128 stands for zero in the data rows.
Some points, each followed by its number:
[131 121 114 115 141 117 132 123 137 143 147 149 146 142 135 143 138 161 133 163 117 107 120 119] 0
[126 132 131 151 104 128 132 117 136 138 139 153 119 157 141 140 128 139 138 128 119 101 131 118] 1
[139 108  83  68 161  85  99 112 153 150 129  87 160 129 104 106 120 188 132 165 153 118 117 140] 2
[117 138 121 151 124 131 139 121 135 143 124 139 112 149 131 134 142 124 125 144 102 118 135 112] 3
[140 131 146 120 105 108 109 141 153 106 126 137 107 129 135 120 111 121 153 110 141 110 121 130] 4
[100 153 156 119  99 114 128 155 174 110 171  99 155 102 116 114 105 149 143  80 114 164  94 138] 5
[138 124 132 125 116 119 119 135 138 116 121 137 113 142 129 106 124 124 139 109 134 113 128 123] 6
[ 89 128 154 156 151 153 160 120 125 118 135 145 151 152 164 191 145 150 107 206  92 120 143  94] 7
[127 124  95 124 136 109 110 102 125 165 124 108 166 149 122 125 130 187 115 142 147 117 126 145] 8
[121 127 132 150 109 112 128 122 139 132 133 161 121 153 136 141 127 127 148 119 125 108 120 114] 9
[ 83 131 156 162 174 156 158 129 115 117 126 144 155 148 174 211 154 156 100 216  93 118 147  81] 10
[120 146 144 156 104 153 127 117 121 128 113 150 112 130 115 119 110 144 126 142 126 131 131 117] 11
[115 150 124 115 152 126 133 136 152 143 112 131 131 156 138 127 151  85 101 135  79 131 143  85] 12
[127 119 122 153 103 122 133 107 135 137 134 157 107 179 131 145 134 135 125 130 119  91 135 131] 13
[159 100  18  10 222  73  89  74 149 192 156  51 227 130  80 106 129 255 113 244 173 121 107 155] 14
[129 123 111 114 140 112 111 108 136 145 143 124 143 138 127 133 127 173 134 160 135 106 125 139] 15
[104 149 114  72 194 114 139 207 200 155  58 128 167 254 170 135 159   0  41 124  18 137 153  20] 16
[140  94  83  85 132 103 109 136 142 166 115  84 165 127 115 108 116 157 141 122 124 129 110 152] 17
[120 139 148 161  99 146 120 115 145 144 136 153 123 165 128 144 120 140 134 134 119 114 139 131] 18
[143 106 142 132 101 107 105 140 145 116  98 124 106 150 141 119 121 123 134 103 136  99 146 163] 19
[129 138 128 152 115 121 115 110 130 133 119 128  94 122 123 115 131 134 139 131 130 121 144 121] 20
[125 146 119 179 112 157 125 120  74 145  85 157  93 118 119 110 118 156 134 159 135 140 126 106] 21
[106 155 102 234 117 197 149 127   0 142  39 181  53  34 111 107 112 221 151 255 113 177 113  89] 22
[125 147 143 140 114 138 119 124 138 118 124 135 107 134 115 110 108 141 124 135 135 133 132 128] 23
[115 127 132 117 101 116 131 136 149  90 143 122 123 126 111 105 112 148 126  89 125 131 121 141] 24
[153 122 107  58 191 154 124 191 207 198 104  93 147 255 112 104 203  36  44 121   0 128 168  34] 25
[ 53 129 221 192 255 194 255 217  43  30 164 199 255  94 228 255 235 200   0 255   6 156  88  34] 26
[136 117 132 132 108 113 125 126 136 107 109 148  96 141 127 109 116 123 129 113 145 107 145 134] 27
[108 138 146 131 109 114 116 109 146 132 142 114 122 107 118 110 120 141 143 104 132 137 134 134] 28
[115 138 134 153 103 134 131 116 128 139 136 149 124 144 140 135 124 147 142 124 131 110 126 115] 29
[112 147 172 187 208 150 255 182  84 102 214 206 205  71 146 212 253 175  38 255  22 151  59 117] 30
[170 113  98  15 224 169 130 234 236 224  88  81 153 255 107  96 237   0   3 124   0 133 182   0] 31
[121 132 130 149 104 122 117 111 126 136 115 131 117 142 135 115 120 135 130 103 138 118 141 127] 32
[138 124 123 130 115 125 110 136 122 120 119 153  99 123 113 112 115 119 145 115 131 121 109 132] 33
[118 140 141 118  97 118 128 147 166  91 148 111 142 107 102 108  98 123 128  77 113 151 104 151] 34
[117 135 131 148 119 137 135 119 133 140 146 150 136 153 135 147 132 152 135 147 117 113 124 122] 35
[152 102 143  99 103  97 125 131 147  71  87 133  76 110 128  82  95 106 118  86 157 106 146 135] 36
[153 102 126 119 114 122 126 143 134 126 111 142  95 166 115 115 121  96 125 116 111 102 135 135] 37
[114 141 135 149 107 134 132 117 128 134 140 156 122 138 135 136 126 149 149 137 123 110 119 110] 38
[125 142 138 158 102 128 125 121 138 149 144 162 122 166 147 154 129 141 148 127 122  93 124 118] 39
[118 140 141 163  97 137 124 106 140 147 136 143 120 164 137 144 125 137 128 136 127 112 141 137] 40
[121 135 127 157 115 136 133 111 111 141 114 140 106 114 133 123 123 144 127 140 122 122 142 122] 41
[124 143 136 166  90 132 128 119 125 149 115 137 125 158 140 136 127 144 123  97 136 109 146 125] 42
[118 127 126 159 129 131 143 117 115 122 123 156 118 151 140 155 130 141 128 165 108 108 137 112] 43
[138 105 117 114 127 107 137 123 146 123 122 129 115 163 123 131 127 133 117 151 135  97 132 136] 44
[119 151 111 193 120 170 149 128  44 138  90 186  77  66 111 118 123 193 148 218 121 153 108  83] 45
[155 107 140  93 122 103 106 139 148  86  87 106 104 118 120  67 107 109 126  86 149 116 132 145] 46
[128 140 120 180 102 143 126 118  87 142  92 147 111 116 136 116 115 164 124 132 142 136 141 112] 47
[ 99 176  89 241 118 192 141 105   0 158  55 174  37  23  91 107 122 223 162 255 120 180 121  76] 48
[140 131 120 102 141 128 125 168 180 156 108 126 135 208 129 117 153  73  99 100  76 119 140  81] 49
[131 137 142 147 107 110 104 114 142 136 121 121 101 137 120 116 123 119 144 111 138 103 141 133] 50
[116 136 129 167 113 127 130  97 136 152 142 139 111 146 137 143 136 137 138 124 122 106 145 129] 51
[148 144 159 183 196 134 255 201  72 110 238 247 206  50 128 176 255 174  38 255  18 148  14 138] 52
[127 136 136 133 124 112 112 115 147 120 120 120 102 132 124 113 126 124 136 107 139 111 140 132] 53
[156 128 150  57 140 105 139 125 136  62  65 150  99  60 106  23  81  85 111  55 170 119 149 110] 54
[126 145 122  92 152  97 115 144 178 132  87 118 117 170 143 103 131  50 104 100  93 123 145 100] 55
[ 45 129 211 178 255 197 249 183  72  46 149 173 223 119 220 255 196 177  27 255  22 150 125  37] 56
[131 133 132 121 113 129 131 124 132 109 116 157 112 111 123  93 111 137 138 119 140 117 119 106] 57
[137 129 159  86 130 115 140 130 128  69  66 130 115  60 110  46  84 114 118  79 156 139 135 117] 58
[161   0   0   0 168  29 134 131 177 255  58   0 220  96 136  89 105 230 137 210 164  95 106 106] 59
[126 135 125 131 140 136 132 127 136 145 115 134 126 150 129 130 146 124 108 145  91 122 143 107] 60
[126 123 123 133 132 108 108 107 133 152 125 118 118 137 122 136 144 147 137 142 132 112 133 150] 61
[113 130 123 116 103 106 130 129 155  94 151 106 129 124 114 101 111 144 129  83 123 136 109 144] 62
[113 136 138 148 109 119 130 120 141 132 140 149 126 139 138 133 123 139 140 121 120 113 120 115] 63
[ 90 132 186 180 215 168 227 185  85  75 150 175 206 118 191 234 190 165  45 255  46 148 110  76] 64
[128 133 144 140 105 130 110 122 150 126 130 130 112 143 125 121 124 124 139 120 138 120 139 137] 65
[158  88 140 108 110  80  84 167 159 108 107  92  85 148 138 121 122 133 136 144 154 103 142 173] 66
[153 112 121 141 101 115  96 135 131 138 112 125 108 145 128 107 108 109 137  86 148 112 123 155] 67
[ 34 123 212 183 255 203 255 178  68  44 147 176 227 116 223 255 192 186  35 255  26 138 126  31] 68
[115 131 129 110 111 103 133 134 156  93 144 109 133 115 103  93 105 143 130  83 133 143 105 145] 69
[127 134 142 113 120 118 119 136 143 102 118 141 121 101 119  97 106 125 144  99 137 125 114 117] 70
[124 118 127 137 104 115 137 123 153 127 139 138 122 151 134 139 126 140 127 110 113 111 129 142] 71
[138 130 141  91 141 122 142 122 129  92  95 143 130  91 119  76 105 126 114 106 147 120 135 113] 72
[130 139 144 128 115 116 118 109 130 114 103 130  97  85 120  91 112 122 134 111 145 128 148 127] 73
[121 146 133 149 117 129 123 101 123 132 124 141 105 112 119 122 125 136 130 119 127 114 147 124] 74
[129 117 125 153 101 122 138 118 143 134 128 156 116 168 128 136 129 123 129 124 125  87 132 134] 75
[104 127 143 163 131 138 138 112 121 131 134 142 137 149 153 170 140 150 122 170 108 114 138 116] 76
[121 140 119 151 138 131 125  92 124 159 142 132 136 139 128 142 147 158 131 163 107 115 139 128] 77
[130 123 120 118 132 124 146 140 146 127  98 150 111 171 123 115 138  87  95 129  90 112 138 103] 78
[126 146 111 197 112 175 141 124  21 132  59 155  78  65 112 105 115 202 140 221 118 155 127 107] 79
[131 121 126 153 102 119 131 121 140 131 122 146 108 162 132 127 127 124 128 113 127  99 143 129] 80
[119 129 134 153 107 123 129 116 138 141 136 157 130 159 142 142 132 130 145 122 124 101 120 104] 81
[120 142 146 161  92 141 127 112 144 145 133 145 123 171 139 144 120 133 123 137 126 113 141 141] 82
[ 88 101 132 111 194 136 180 159 114 110 128 133 192 148 177 203 140 163  94 245  83 124 118  73] 83
[130 115 121 146 107 118 132 114 141 131 132 157 102 176 137 139 128 121 130 118 116  90 139 138] 84
[131 130 134 149 104 124 120 122 144 124 142 154 119 146 136 129 129 138 147 117 128 102 126 123] 85
[117 132 123 136 125 132 127 122 122 134 108 133 123 143 134 122 138 134 122 139  99 124 137 123] 86
[116 143 120 115 129 105 100 133 148  85 173 118 139 100  93  64 107 135 165  62 143 163  69 129] 87
[125 139 136 158  94 133 127 118 126 144 115 135 127 158 143 136 127 142 125 104 130 106 144 129] 88
[114 138 125 169 103 129 120  94 133 157 135 140 111 151 132 145 132 142 146 124 121 101 146 132] 89
[122 119 114 152 110 126 137 111 113 128 110 158  96 141 121 126 116 141 134 136 129 108 136 125] 90
[124 138 123 172  97 131 127 109 106 147 107 141 119 138 136 118 123 149 126 110 145 111 141 120] 91
[121 119 128 149 108 136 124 114 128 131 107 132 127 146 146 139 128 145 143 122 119 112 141 142] 92
[115 141 136 157 119 121 123 104 134 130 129 132 114 124 130 129 124 134 138 117 130 123 144 129] 93
[142 131 145 137 103 112 121 124 137 113  87 124 114 121 130  89  98 121 121  70 169 116 152 133] 94
[153 104  93 107 120 122  89 157 121 179 136 154 142 135  81 113 106  52 183  72 107 131  60 163] 95
[123 139 132 165  89 129 118 107 127 154 111 138 128 164 145 134 129 146 127  91 139 116 147 128] 96
[125 128 130 141 116 125 124 118 136 148 118 138 108 147 125 125 138 124 124 124 113 113 142 122] 97
[158 102 134  94 128 105 121 136 149 101  93 135  93 126 109  78 105  88 127  85 145 103 145 135] 98
[140 124 137 109 137 163 126 169 159 154 108 136 125 188 110 104 156 100  88 136  77 136 136  94] 99
[175  71  54  99 113 138  91 165 101 215 129 173 130 153  43 130  93  12 204  67  75 114  34 207] 100
[144 152 167 190 191 140 255 197  79 115 246 246 213  52 129 180 255 180  40 255  25 152  13 142] 101
[118 127 129 142 130 139 146 124 125 141 149 162 141 148 141 151 148 154 130 153 112 108 116 107] 102
[131 118  96 102 151 113 114 105 131 150 148 126 163 136 125 137 129 196 130 176 134 105 117 139] 103
[125 127 130 163 106 129 128 114 123 150 108 138 130 150 134 134 128 142 123 107 140 107 143 121] 104
[125 139 132 157 104 128 120 101 140 147 140 136 116 144 134 142 129 142 140 124 121 103 138 125] 105
[112 147 124 112 139 108 121 150 167 140 113 145 125 183 149 129 135  67 120 112  89 110 137  88] 106
[114 142 136 146 106 137 134 116 129 133 143 153 121 137 135 136 125 147 148 135 127 107 118 111] 107
[121 130 127 131 105 117 119 135 142 124 130 142 116 143 133 128 123 124 144 115 137 106 117 114] 108
[140 122 121 141 116 110 117 122 133 151 110 122 134 154 141 125 127 154 133 120 154 110 144 140] 109
[117 136 124 150 117 126 116 103 138 150 138 128 125 136 126 140 133 152 135 139 124 105 141 132] 110
[162  90 161 111  90  62  58 177 179  82 111  91  43 143 136 115 106 103 153 116 184  98 149 178] 111
[127 135 136 145 107 122 122 128 149 124 134 143 120 143 129 128 129 133 146 115 131 111 121 121] 112
[146 111 117 112 116 110 121 136 152 108 108 138  95 166 122  98 118  98 117 110 128 101 142 132] 113
[108 142 137 136 116 130 118 116 150 125 145 120 139 145 118 117 115 152 130 128 132 135 122 138] 114
[116 143 127 138 128 121 123 119 149 144 129 144 124 156 137 136 136 113 133 125 103 110 142 111] 115
[128 117 122 138 136 121 132 117 126 133 139 144 129 155 128 147 138 141 113 160 113 106 127 130] 116
[120 146 127 122 141 124 124 130 150 142 116 129 119 149 133 126 144  94 114 130  97 124 142 100] 117
[117 139 140 100  96 107 129 160 169  71 154  95 148  83  89  93  88 118 128  52 108 167  90 159] 118
[137 128 127 129 143 124 146 135 127 138 149 164 151 125 133 136 152 149 120 178 105 115 107 122] 119
[121 130 125 133 116 113 119 130 149 140  97 129 125 178 152 127 136 104 117 108 105 107 146 120] 120
[149 107 124 113 124 109 133 125 129 100 101 148  96 121 110  87 102 113 125 107 145 104 133 129] 121
[118 150 125 122 152 129 135 141 150 148 103 125 135 159 135 112 144  92  94 129  79 132 148  88] 122
[125 122 124 145 105 119 132 114 145 127 142 139 119 155 123 132 124 136 129 114 120 109 126 138] 123
[115 141 128 167 115 130 122  94 125 154 135 132 117 136 130 141 131 155 144 144 117 109 137 121] 124
[144 114 142 132 101 111 112 132 142 117 108 121 109 156 134 122 121 126 143 111 133  99 141 152] 125
[124 138 145 140 111 136 124 121 145 119 125 139 120 140 121 111 115 130 125 121 137 127 144 135] 126
[126 130 132 158 110 141 134 113 108 137 101 134 103 123 127 116 124 147 133 137 114 123 140 128] 127
[149 115 149 108 117 100  94 153 153  98 113 134  98 130 121  99 115 103 145 100 150 119 125 133] 128
[113 153 120 182 121 178 137 130  80 146 101 165 103 109 107 115 134 171 128 211 106 163 122 107] 129
[126 130 128 128 128 133 140 140 127 121 109 152 113 131 120 115 130 128 126 137 110 126 119 100] 130
[139 115 127 126 121 111 125 117 131 114 113 144 100 129 116 103 111 119 133 113 139 104 136 129] 131
[150 116 151 101 118  98  99 167 163 100 119 130  84 142 118  99 112 101 151  94 149 113 121 125] 132
[136 119  91 128 137 112 125 101 111 146 122 134 128 141 112 124 129 177 131 166 135 110 121 136] 133
[112 136 127 107 110  96 130 140 166  80 153  99 134 105  96  88 103 148 132  69 125 146 100 142] 134
[124 133 126 129 127 127 116 130 138 135 134 147 123 146 128 121 129 121 138 110 119 118 124 107] 135
[136 109 132 119 136 120 130 128 128 123 115 126 139 138 140 130 140 145 118 153 117 111 135 145] 136
[ 29 228 213  45  38  96 154 255 255  13 255   0 255   0  82 103  33 159 139   0  15 255  13 224] 137
[127 142 130 154 116 125 126 106 133 145 127 135 127 142 141 138 138 139 130 126 126 107 138 126] 138
[117 135 131 142 111 122 122 128 146 139 138 159 125 163 144 139 134 123 138 123 113 108 128 116] 139
[131 135 141 124 106 112 114 137 151 112 135 135 116 129 131 122 111 129 151 109 136 116 117 126] 140
[115 148 129 148 109 120 114 104 143 139 136 117 120 125 120 125 125 146 143 118 129 125 135 131] 141
[116 142 127 160 115 137 132 105 108 143 110 143  96  99 127 113 115 145 131 138 126 128 144 118] 142
[118 130 117 110 128  86 100 119 152  79 160 110 121 113  78  59 104 132 152  51 152 142  80 139] 143
[112 150 131 128 124  98  99 111 159  84 160  93 123 104 100  73 116 153 156  74 156 146 100 123] 144
[129 133 128 162 104 134 128 117 125 156 111 138 125 156 138 136 131 147 124 115 135 114 145 137] 145
[119 144 126 139 120 126 127 113 130 138 115 139 116 130 126 119 124 129 133 129 121 119 136 114] 146
[220  39   0 101 108 169  73 177  46 255 133 248 172 154   1 186  86   0 255  64  19 103   0 255] 147
[119 136 132 110 145 131 144 155 152 124 111 155 129 155 139 111 138  92 113 124  88 129 126  82] 148
[124 112  88  85 142 104 129 137 145 164 139 106 166 126 127 124 124 158 139 142 127 129  99 116] 149
[127 131 131 149 105 122 124 113 136 131 128 131 125 146 138 120 118 140 131  95 142 121 134 134] 150
[137 114 114 149 118 127 127 119 105 131 108 146  89 121 117 125 121 148 136 166 126 116 134 133] 151
[115 130 126 118 123 104 101 131 145  90 141  88 143 113 102  69 108 151 148  69 154 149  92 133] 152
[117 143 125 172 115 164 135 124  94 145 106 155 111 125 121 122 132 162 130 183 110 143 127 117] 153
[121 149 141 160 106 156 131 118 110 126 103 154 109 119 111 113 107 147 124 147 130 135 129 111] 154
[113 149 121 148 122 128 126 109 130 148 117 132 118 138 127 127 131 131 132 138 112 120 142 114] 155
[131 144 150 123 123 110 121 104 139 110 105 121 106  94 121  87 105 117 134  96 146 128 152 128] 156
[110 145 114  99 160  87  80 114 148  48 185  88 140  87  66   7  98 154 173  41 175 173  47 111] 157
[137 136 120 134 173 115 199 183 135 150 145 179 159 170 135 145 205  84  50 209  33 122  90 100] 158
[121 159 115 119 152  68  68  95 148  26 162  54 126  76  59   0  95 175 152  13 232 180  74 110] 159
[126 137 129 119 133 132 138 145 139 128  91 132 138 157 138 123 133 104 104 133  84 118 145 106] 160
[126 116 130 130 109 121 119 129 140 125 108 122 117 146 140 121 120 142 144 106 131 116 141 149] 161
[122 122 134 145 120 133 140 125 133 146 145 160 135 144 137 140 134 147 140 146 113 114 113 119] 162
[139 126 133 153 103 117 117 127 139 129 112 136 108 155 143 123 119 126 128 101 142 106 145 128] 163
[127 119 120 154 100 118 138 111 129 132 128 157 103 170 127 146 128 136 131 132 118  92 134 127] 164
[122 127 131 151 111 121 127 115 129 138 120 136 126 152 145 135 144 144 129 137 112 103 139 137] 165
[120 135 125 149 120 130 136 119 129 144 138 147 138 151 141 148 132 154 133 137 120 113 125 117] 166
[121 126 146 133 114 124 132 133 124 106  99 121 125 111 122 105 109 144 135 115 126 137 121 134] 167
[121 123 126 153 100 123 136 113 129 134 130 158 107 165 130 146 129 138 131 132 120  95 131 122] 168
[136  48  21  29 145  73 129 123 159 210 100  52 173 117 130 109 117 184 138 162 144 104 112 119] 169
New points follow, each followed by the numbers of its five nearest points above by angle, seen from the average point of the numbered points, nearest first.
[123 142 134 162 107 147 134 115 107 127 104 156 104 126 115 118 112 146 127 146 128 127 129 115] 154 11 21 47 22
[137 123  83  69 182 104 114 115 152 157 122 103 164 145 110 107 140 164 114 174 117 127 127 120] 14 2 149 59 169
[120 137 126 147 127 130 126 101 127 151 139 141 132 138 133 136 138 150 135 147 113 115 134 124] 77 124 110 35 166
[134 120 121 118 135 119 128 123 133 134 131 144 138 136 134 130 127 151 131 144 121 108 129 123] 0 103 15 14 133
[129 135 134 160 103 113 106 117 141 139 125 129 110 147 134 126 129 129 137 114 133 110 149 140] 50 163 65 32 80
[122 144 135 159 105 137 131 115 110 142  90 140 114 116 133 106 115 141 119 115 145 131 139 116] 47 91 142 41 154
[128 130 122 111 135 125 116 145 141 128 133 149 126 146 127 109 128 111 135 102 118 125 116  99] 135 148 106 49 55
[137 115 120 115 127 107 130 118 121 111  98 142  99 119 108  95 109 120 119 114 140 120 132 139] 121 131 36 98 54
[121 142 131 160  99 119 123 114 135 142 128 120 140 137 136 117 116 154 135  87 138 131 132 129] 150 32 96 42 141
[143 119 122 138 110 123 110 137 129 137 111 136 111 144 127 113 118 116 134 107 133 116 120 135] 67 6 33 19 163
[124 120 132 136 116 120 124 120 136 132 117 125 122 141 136 127 127 144 139 120 126 116 140 144] 161 92 125 109 19
[118 136 130 145 116 130 133 125 132 136 131 158 124 137 139 132 136 138 142 134 114 119 117 107] 38 107 162 81 29
[171 124 157  45 144 106 150 112 141  33  35 148  96  29  92   0  61  72  91  36 186 118 165 110] 54 58 72 121 36
[136 131 148 139 103 130 109 138 158 122 131 136 102 153 116 126 115 117 135 115 139 123 135 145] 65 126 111 125 4
[117 135 129 144 112 130 130 128 128 132 124 155 126 138 139 135 127 133 139 133 119 121 119 101] 38 107 81 29 9
[131 120 128 149 106 119 134 117 128 119 114 147 102 146 131 124 121 131 128 120 122 103 135 137] 80 27 84 90 164
[126 129 132 142 144 126 135 111 131 143 132 133 132 129 131 145 147 147 116 163 108 112 129 128] 77 116 76 10 7
[129 128 128 140 110 125 119 118 151 125 141 138 114 154 117 118 120 121 136 103 128 121 114 135] 123 112 65 67 150
[115 126 133 137 119 127 129 129 137 127 107 141 129 149 143 127 130 122 125 122 105 114 132 117] 120 160 106 16 115
[129 122 121 130 126 126 141 133 139 128 102 145 115 163 129 120 132 103 108 127  97 112 136 113] 78 160 16 49 106
[127 130 134 141 116 127 112 117 141 134 120 133 112 140 116 117 130 118 132 124 122 117 145 129] 50 65 97 53 20
[103 155 136 141  84 121 123 139 156 121 139  99 151 110 120 109 104 156 132  58 131 160 112 133] 5 34 62 134 118
[115 132 130 153 107 126 120 120 135 146 137 160 129 150 143 145 136 143 149 126 120 103 124 122] 39 81 1 29 9
[115 142 129 159 115 160 148 134  93 131 114 170 103 103 124 129 128 156 142 162 111 144 119  92] 45 22 48 129 153
[136 108 116 147 116 117 144 119 125 138 126 151 122 165 140 142 136 142 114 162 114  95 129 130] 116 13 164 43 168
[135 122 116 152 125 140 146 130 101 143 107 155  98 157 118 140 142 135 110 174  93 118 134 111] 43 3 153 129 86
[123 122 125 141 104 117 132 118 150 122 144 131 123 144 120 127 120 136 131 107 120 116 122 140] 123 71 62 150 24
[123 133 129 134 127 133 133 134 129 133 112 150 111 140 125 123 136 129 130 143 109 120 126 103] 130 3 60 148 129
[124 135 123 134 140 137 131 125 134 148 115 133 128 152 129 132 146 124 111 146  91 122 143 105] 60 12 122 25 117
[128 129 137 119 117 118 122 135 146 110 115 146 112 146 132 106 115 115 136 108 134 112 123 110] 6 132 128 4 98
[127 144 138 150 112 116 110 110 140 140 126 125 100 137 137 127 127 129 140 123 132 109 142 138] 50 93 20 65 53
[127 134 135 116 118 115 120 132 140 121 122 149 110 137 133 109 118 119 142 104 135 111 133 118] 6 4 132 128 140
[108 149 136 145  91 124 126 131 147 127 138 118 140 120 125 116 111 152 136  82 128 144 115 126] 5 34 28 62 134
[115 131 124 138 122 134 135 127 110 129  98 137 123 144 142 125 140 140 116 148  93 128 140 123] 86 60 153 43 129
[117 139 125 156 132 127 130  93 128 155 142 131 136 142 133 148 149 160 126 159 118 116 143 119] 77 124 110 76 166
[135 113 109 131 135 110 141 107 131 140 132 140 129 162 119 131 140 148 119 164 110 100 121 136] 116 133 0 44 103
[131 117 119 117 121 111 132 123 144 123 130 131 120 150 123 126 123 139 127 137 133 108 122 132] 44 66 2 15 113
[123 131 122 138 115 124 110 116 138 146 140 121 134 130 113 127 123 138 145 114 119 118 122 143] 141 28 110 114 61
[134 132 122 123 121 124 126 114 130 125 120 142 127 121 125 105 116 153 134 125 143 118 124 115] 57 72 159 73 70
[130 136 130 165 101 136 122 124 106 128  93 135 110 131 137 117 120 154 136 131 143 117 139 124] 47 91 127 21 41
[151 112 134 105 122 131 122 148 129 128  91 123 120 146 125 106 126 112 114 119 105 118 143 131] 37 98 113 46 160
[ 94 169  69   0 230  66 130 251 255 190  16 123 153 255 160  86 172   0   3  70   0 141 158   0] 16 49 122 31 25
[134  85  73  62 144  94 116 134 150 163 116  63 184 114 120 104 117 190 134 141 122 135 108 151] 17 169 59 149 2
[121 140 135 156 108 134 131 115 117 142 107 145 120 130 136 118 119 141 128 118 139 123 134 115] 91 47 104 32 41
[134 130 131 123 110 135 115 135 140 141 131 150 131 135  99 110 108  92 150 100 124 129 109 140] 95 100 147 33 67
[120 146 133 160 105 138 125 105 144 146 138 139 130 167 132 140 128 139 134 132 129 115 137 127] 40 82 18 105 89
[180  71 175  90  88  34  29 207 196  56  99  61   8 140 133  99  97  89 157 113 212  98 161 204] 111 66 128 132 19
[160 109 138  81 135 121 114 162 152 113  98 135 108 127 117  83 113  74 127  89 124 115 121 112] 98 132 46 128 54
[ 66 183 174  86  71  99 153 222 225  56 210  34 199  50  89 115  71 140 136   5  56 235  56 191] 137 5 34 118 134
[116 146 133  99 152 129 143 167 159 128 108 145 135 165 136 116 142  80 101 120  67 133 123  62] 148 16 12 122 49
[131 122 138 147 102 137 122 121 120 136 116 138 124 163 154 136 128 156 136 124 115 106 144 140] 92 165 88 145 96
[127 127 132 142 107 130 134 119 121 126 108 137 119 141 139 128 116 151 135 113 117 100 141 139] 92 88 161 42 145
[117 121 133 144 105 130 127 112 130 128 112 131 126 154 142 132 114 141 126 118 111 107 141 140] 92 88 96 165 42
[234  11 205  51  70   0   0 255 248   0  76  35   0 154 142  84  72  47 176 105 255  84 144 251] 111 66 128 132 19
[129  97  70  65 151  94 128 141 147 174 143  85 182 116 121 119 123 178 141 152 135 137  87 119] 149 169 59 17 2
[124 136 133 153 106 124 119 114 136 131 135 151 116 140 134 130 129 140 145 125 129 107 132 124] 85 105 29 1 89
[132 131 147 137 101 135 109 130 156 118 126 128 110 146 124 118 118 123 135 123 143 123 141 140] 65 126 111 125 50
[166  92 126  88 130 106 125 145 150 108  92 138  91 145 107  80 108  79 127  87 135  96 139 135] 98 113 121 46 37
[195 119 164   0 167  89 160 116 138   0   0 150  84   0  74   0  37  43  73   0 212 117 176  99] 54 72 58 121 36
[124 120 116 140 117 112 122 109 123 105 121 142  97 135 108 100 112 143 138 111 146 115 122 126] 131 121 27 33 57
[117 123 135 135 118 125 129 128 137 127  99 134 132 151 145 126 129 122 119 117 100 113 137 122] 120 160 16 106 78
[124 143 154 134 103 137 126 122 151 114 122 141 120 136 116 105 109 119 127 112 141 128 142 125] 126 23 65 94 156
[128 128 131 166 105 147 140 110  98 131  96 136 102 117 131 117 117 160 136 144 116 123 140 134] 127 41 47 79 142
[ 39 210 198  63  53  96 161 255 255  26 249   0 241   0  69 108  47 152 140   0  31 255  22 217] 137 5 34 118 134
[136 120 122 127 114 116 120 123 148 121 117 137 100 159 130 112 123 110 123 115 126 104 144 132] 113 37 27 80 125
[117 141 147 133 103 126 133 129 147 115 138 141 135 121 127 122 111 136 144 114 118 123 111 118] 5 140 34 137 118
[123 120 132 147 101 117 120 115 133 132 110 133 120 164 151 135 139 143 134 121 119  98 143 140] 165 92 88 80 96
[122 141 126 149 116 120 120 115 142 140 122 134 111 139 130 123 130 114 136 112 134 113 143 128] 50 32 53 93 163
[115 142 159 175 174 141 218 163  97 112 183 182 180  96 143 183 212 162  65 255  58 141  83 121] 30 101 52 64 26
[112 138 135 149 120 123 128 105 129 131 133 137 117 121 130 116 124 143 141 118 128 120 137 117] 93 74 141 20 142
[ 89 160 160 106  95 104 131 167 184  97 183  82 167  76 110 108  95 155 146  59 105 182  80 139] 5 137 34 118 134
[128 115 122 151 101 121 139 115 139 136 129 156 113 167 131 140 130 126 127 125 123  90 132 136] 75 13 84 164 168
[120 121 130 153 106 127 120 113 132 128 113 133 133 151 150 128 127 142 133 112 110 108 142 136] 92 88 96 165 42
[124 141 131 148 115 128 121 106 124 136 120 140 110 128 123 120 124 132 129 110 131 113 142 124] 74 32 93 146 91
[106 156 128 118 134  85  84 108 168  63 167  64 121  83  82  43 112 159 159  53 172 164  91 126] 144 159 152 157 143
[127 123 118 130 119 117 129 111 135 143 144 140 140 148 132 140 129 157 143 149 126 107 118 119] 0 15 103 166 35
[115 139 126 169 102 129 122  99 130 154 131 139 116 153 135 142 130 144 139 118 126 104 145 128] 89 51 105 138 40
[142 116 117 108 134  94 103 123 146  85 136 115 101 145  84  61 119 126 131  74 151 125 104 120] 143 159 157 152 144
[125 128 128 141 110 127 133 112 121 120 113 148 100 145 125 116 118 132 122 123 126 110 135 130] 90 27 80 131 32
[130 119 118 108 123  96 108 124 152  77 164 114 118 118  89  74 108 129 144  53 150 148  81 138] 143 87 157 152 69
[101 160 142 130  99 122 123 119 149 109 155 100 141  95 110 105 110 149 135  85 123 152 114 137] 5 28 34 134 62
[130 129 134 153  95 120 114 127 127 129 107 131 111 149 135 114 124 120 121  89 147 110 141 136] 163 32 150 94 67
[122 139 152 153 106 142 116 121 152 131 139 141 126 167 128 136 122 130 130 121 118 119 133 130] 18 82 40 65 39
[111 130 123 103 130  96  92 136 152  65 153  70 145  94  86  42 101 155 158  52 161 166  72 135] 152 157 87 143 159
[118 137 148 155 102 148 122 110 141 138 127 152 126 163 129 141 119 138 130 133 124 117 138 128] 18 82 40 1 39
